Each row is where one point has got to under a steady rotation. How many ticks took it there?
The counts run from 0 to 245.
[ 25  26  12  -3  21   1 -18  -5 -31  -6  19 -26  14 -27 -14  13  -9  -7
  -9 -11   9 -11 -26  -1 -17  -4  14   0 -13   2  -9  -3 -16  -8 -23   3
  15   3 -29  11 -17  26 -26   8  10  20   6   2  11  20   3 -10  13  -3
  12 -12  13 -12  -7   2   5] | 209
[ 23  27  12 -14  14  -4 -15   1 -24 -12  18 -31  10 -25 -15  18  -2   0
  -5 -24   8  -4 -23   1 -17  17  15   1  -6   9  -7  -7 -16  -9 -10  -1
  14  12 -32  23 -22  12 -24  -1  -1  10   4 -10  15  21   5 -11   5  12
  10 -18  15 -15  -5   5   9] | 141
[ 18  34  22  -4   8   3 -24  -9 -21 -18  24 -18   3 -19 -14  13 -14   2
  -9 -12  18 -17 -25   1  -6  -8  14  -5 -16   3  -7  -4 -16  -7 -15   6
  17   6 -31  14 -25  20 -18   6  11  13   6   2  12  28   7 -16  11   0
   1 -21  14  -7  -9   6   4] | 83
[ 21  29  10 -13  19   0  -9   3 -31 -11  24 -26   9 -28 -13  17 -11   9
  -9 -20  16  -6 -26  12 -11  10  23  -1  -3  -6  -5   5   7  -1 -14  -1
  21   5 -37  15  -7  15 -23   5  11  13  10 -14  15  19  10 -13   7  -9
  15  -6   4 -14  -6   6  -2] | 122
[  2  33  14  -2  13   3 -17 -13 -26 -13  16 -20   9 -23 -18  12  -8   0
   3  -7  11 -11 -26   5 -11   0  24 -13 -10   7 -12   0  -8   4 -11   5
  14  -1 -34  20 -16  19 -25   4  21  18  -2  -9   2  30  15  -8  18  -3
  12 -18   9 -10 -14  11   0] | 239
[ 10  31  14 -14  12   7 -14  -7 -34  -6  15 -17  13 -28 -17  21   4   2
  -1  -4  25  -8 -27  12 -15  -7  23  -2 -16  -2  -2   6  -6  -5 -18  -8
  21  12 -39  11 -20   6 -16  -4  15   4   7   0  11  20  11 -11  11  -4
  18 -12  10  -9 -16  -3  -6] | 103
[ 23  27   8 -14  20   3 -21  -3 -28 -12  22 -27   7 -23  -5  20  -1 -13
  -1 -13  15  -7 -20   8 -15   5  12  -4 -12   8 -10   3 -16 -11 -10  -4
  16   3 -27  27 -17  13 -31  -6   4   8  12   5  17  18  14 -14  16  -5
  14  -8   7 -19 -13  -3  -1] | 57
[  4  38   5  -7   9  -1 -28 -11 -23 -14  21 -16   4 -17 -21  18 -11  -1
  -3 -10  13 -15 -30   4  -9   0  26 -12  -7   6 -10  -3 -13  -2 -13   2
  12   4 -36  23 -20   8 -17  -4   6   9  -1  -2   9  29  15 -14  15   6
   9 -22   9  -9 -16   5   4] | 237
[ 18  26   3  -4   9  -5 -16 -11 -31 -16  23 -19  17 -30 -25  24  -3   0
   0 -12  10 -11 -22   0 -16  -4  17   2 -15   1  -3  -5  -9  -7 -13  -3
  21  14 -34  19 -21   9 -18   0   1  13   4 -12  14  16  -2 -16   2  13
  13 -22  16 -18  -5   0   8] | 16
[ 23  30  19 -12  18   3 -19  -3 -29 -10  23 -18   7 -23 -14  12 -10  -7
  -8 -10  21 -19 -23   6  -7  -4  14   5 -12  -8  -7  -6 -13 -12 -18  -4
  22   5 -32  12 -22  25 -13  11  14  17   5   0  14  21   6 -10  11  -2
   5 -15  11  -9  -6   4   2] | 193
[ 21  30  15  -7  11   5 -11  -5 -28 -17  21 -21   8 -23 -14  20  -5  15
  -6 -13  15  -7 -27   8 -14  -7  20  -8 -13   4  -3   8   3  -1 -17   2
  19   8 -34  13  -7   6 -25   1  11   5  14  -7  15  24  10 -18   7 -13
  13  -9  10 -13 -13   2  -2] | 12
[ 12  28  15 -12   9   1 -17  -3 -28 -10  12 -20  10 -28 -15  21   7   6
  -5  -2  20  -3 -27   7 -18  -7  18  -3 -16   1  -2   2  -4  -7 -24  -3
  21  14 -35  17 -18   4 -22  -2  14   2  14  -3  12  23  12 -15   8  -5
  18 -12  14  -9 -20   1  -4] | 10
[ 18  31  12  -1  16   6 -15  -2 -29 -12  24 -26  11 -24 -16   5  -9   3
 -12 -21   8 -13 -32   1 -12   8  20  -9  -4   2  -8   4  -9  -1 -23   3
  12  -1 -35   8 -16  20 -22   9  12  13   8   1  14  23   8 -11  13 -10
   9 -13  12  -5 -12   3   2] | 207
[ 15  33  11  -2  15   0 -30  -7 -23 -20  28 -23   5 -19 -10  11  -9  -8
  -8 -18  11 -16 -25  -1 -11   7  14 -12  -8   8 -12  -4 -18  -6 -11  -2
  13   0 -28  25 -25  18 -22   2   1   7   8   1  15  23  10 -20  14   2
   6 -19  12 -13 -17  -1   3] | 66
[ 12  35  -1  -8  19  -8 -24  -5 -24 -11  19 -28   7 -25  -8  21 -10  -6
  -3 -13  16  -4 -24  10 -14  -3  20 -12  -9  -2  -8   5  -2  -1 -18   0
  15   7 -31  20  -8   7 -27  -6   5   9  11  -1  14  21  13 -20  10  -3
  23 -11   4 -16 -19  -4  -5] | 136
[ 14  27  12  -9  20   1 -19   0 -28  -7  16 -26  12 -26 -13   5  -6  -2
  -7 -15   9  -9 -27   4 -11  12  19  -7  -3  -2 -11  -4  -6  -2 -22   5
  16  -1 -34  19 -15  26 -22  10  20  18   7  -8  10  24  14  -5  15  -4
   8  -8   9  -9 -15   9   0] | 130
[ 15  33  17 -10  14  10 -14  -7 -26 -13  20 -39   7 -26  -7  13  -9   6
  -6 -24   7  -2 -26   1 -16  19  15  -6  -7   7  -3   5 -15  -5  -5  -4
  15   8 -33  16 -22   9 -23  -3   3  11   3 -10   8  18   8 -14  -2   6
  17 -18  16 -14  -8   3   1] | 63
[ 22  26  17  -5  15  -3 -18  -7 -26 -11  16 -20  14 -30 -18  15  -4  -5
  -6  -4  14 -12 -22   0 -13 -11  10   3 -21   2  -9  -7 -15  -9 -21   2
  20   8 -29  16 -23  25 -21  12  13  17   7  -1  11  23   3 -12  12   2
   7 -18  15 -13  -8   4   5] | 7
[ 17  29   9  -3  20  10 -12  -4 -35 -11  24 -24  11 -25 -10  15   0   4
  -4 -17  13  -8 -27   8 -18   3  22  -6 -10   0  -4  11   2  -1 -17  -4
  20   4 -35  17 -12  12 -24   1  11   4  17  -2  16  14  12 -18   7 -16
  18  -6   8 -16 -15  -6  -5] | 198
[ 19  32  11 -22  13   0 -18  -3 -26 -16  21 -16   2 -20 -13  28   0  -3
   0  -7  23  -7 -21  15 -11  -7  19  -1 -13   6 -10  -1 -10 -10  -5  -4
  17  10 -31  25 -14   9 -27 -12   4   4   6  -2  17  25  19 -14  16  -3
   9 -11   5 -16 -10   4   3] | 244
[ 20  30  12 -15  13  -6 -22  -2 -22 -16  16 -21   2 -22  -9  26  -2  -5
  -1  -9  18  -4 -20   8 -14  -5  14  -4 -16   6  -9  -3  -9 -12 -10   1
  18  12 -26  31 -16   7 -31  -8   3   6  13  -2  18  27  15 -19  13   1
   9 -10   7 -19 -15   4   4] | 151
[ 22  29  17 -14  11  -2  -8  -4 -27 -16  16 -27  10 -29 -18  21  -6  10
   0 -17   8  -2 -23   3 -16   9  20  -1 -10   8  -4  -3  -6  -4  -5   1
  19  10 -34  20 -14  11 -26   0   8  15   1 -19  11  22   7 -10   4   8
  10 -17  12 -18   0  15  12] | 233
[ 24  26  16  -9  19   3 -13  -6 -27 -13  12 -28   9 -28 -11  17   5  -4
   0  -9   8  -1 -20   3 -20   1  11  -2 -17  15  -9   3 -20 -11 -10   1
  13   8 -27  20 -20  17 -35  -6  10  13   8   1  13  24  13 -10  15  -2
  12 -12  14 -18  -9   3   5] | 149
[ 26  28  14 -19  18   0 -13  -2 -27  -1  14 -29   9 -24 -11  19  -7  -8
  -9 -13  20  -4 -26   8 -16   2  13   4 -11   5  -7  -1 -23 -13 -17  -2
  11   9 -30  13 -18  17 -28  -6   4  15   5   6  13  21   9  -6  14  -3
  13  -9  13 -14  -8   3   1] | 133
[ 21  26  20 -13  14  11  -9   2 -35 -18  26 -18   7 -25 -10  18   4   4
  -2 -13  22  -9 -23  11 -15   2  17  -1 -14   2  -7  10   0  -7  -7  -7
  25   8 -34  19 -14  13 -21   0  11   0  14  -4  18  17  17 -16  12 -13
   7  -7   9 -16 -12   1  -1] | 182
[ 17  28  18 -11  19   9  -7  -8 -31 -11  11 -24  12 -27 -17  16   1  -2
   5  -7  10  -6 -23   3 -17   2  18  -1 -15  12  -7   3 -15  -6  -4   1
  16   5 -31  19 -18  20 -29  -2  17  17   0  -7   4  24  13  -1  16  -3
   9 -14  10 -15  -9   9   5] | 241
[ 20  28  20 -18  19   6  -8  -5 -31 -11  13 -23   8 -26 -13  24   5  -4
   4  -5  15  -5 -21   9 -18   1  14   2 -16  12  -7   2 -18 -11  -4  -1
  15   9 -30  23 -17  17 -30  -7  13  12   5  -3  10  24  15  -6  17  -1
   8 -10  13 -17  -7   8   6] | 242
[ 20  33  12  -6  14   5 -18 -10 -27 -24  27 -17   3 -22 -13  25  -6  -2
   2 -10  17 -10 -19   7 -14 -12  14  -8 -19  10  -7   6  -7  -5  -1  -3
  20   9 -29  22 -13   9 -28  -8   4   5  10   0  16  21  13 -22  14  -9
   6 -16   7 -19  -9   0   4] | 167
[  7  36   8 -14  14  -4 -29  -1 -24  -8  22 -21   6 -19 -12  10 -13  -6
  -9 -16  18 -16 -28  11  -3  11  24  -9  -3  -5 -12  -4 -12  -5 -13  -3
  15   1 -35  23 -23  15 -14   4  11  10   1  -5  13  25  14 -13  13   6
  10 -17   9  -7 -16   4   1] | 51
[ 12  30   8  -4  17   9 -14  -4 -36  -8  19 -28  12 -27 -10  16   0   0
  -4 -12  19  -7 -24  10 -18   1  19  -6 -10  -2  -6  11  -3  -3 -19  -7
  18   5 -35  13 -15   8 -20  -2  13   5  15  -1  15  16  12 -14  11 -12
  22  -9  10 -13 -18 -10  -8] | 197
[ 10  32   1  -5  19  -7 -21  -7 -26 -12  19 -29   9 -28  -8  17 -13  -2
  -4 -17  12  -1 -26   8 -13   1  21 -12  -8  -4 -11   4   3   2 -17   2
  17   4 -32  20  -6  11 -30  -3   9  15  11 -10  11  23  12 -18   6  -3
  22  -8   4 -20 -14   1  -5] | 137
[  6  29  18  -7  11   5 -15 -10 -29 -18  15 -23  12 -29 -15  17  -2   7
   7 -12  15  -8 -22   6 -15   5  18   2 -14  -2  -4  -2   1  -3  -3  -6
  24   9 -36  23 -25  11 -13   2  15  10   4 -20   7  18  10 -12  -3  12
  15 -23  13 -20  -6   6  -1] | 171
[ 14  35   2 -19  16   0 -21  -1 -31  -6  24 -20   6 -20 -13  24  -8  -5
  -3 -10  25 -11 -25  16 -11  -2  23  -2  -8  -2  -4   3  -9  -8 -11  -8
  15   8 -35  20 -12   6 -21 -10   4   7   6  -1  14  22  18 -13  15  -2
  16 -10   6 -16 -13  -2  -4] | 42
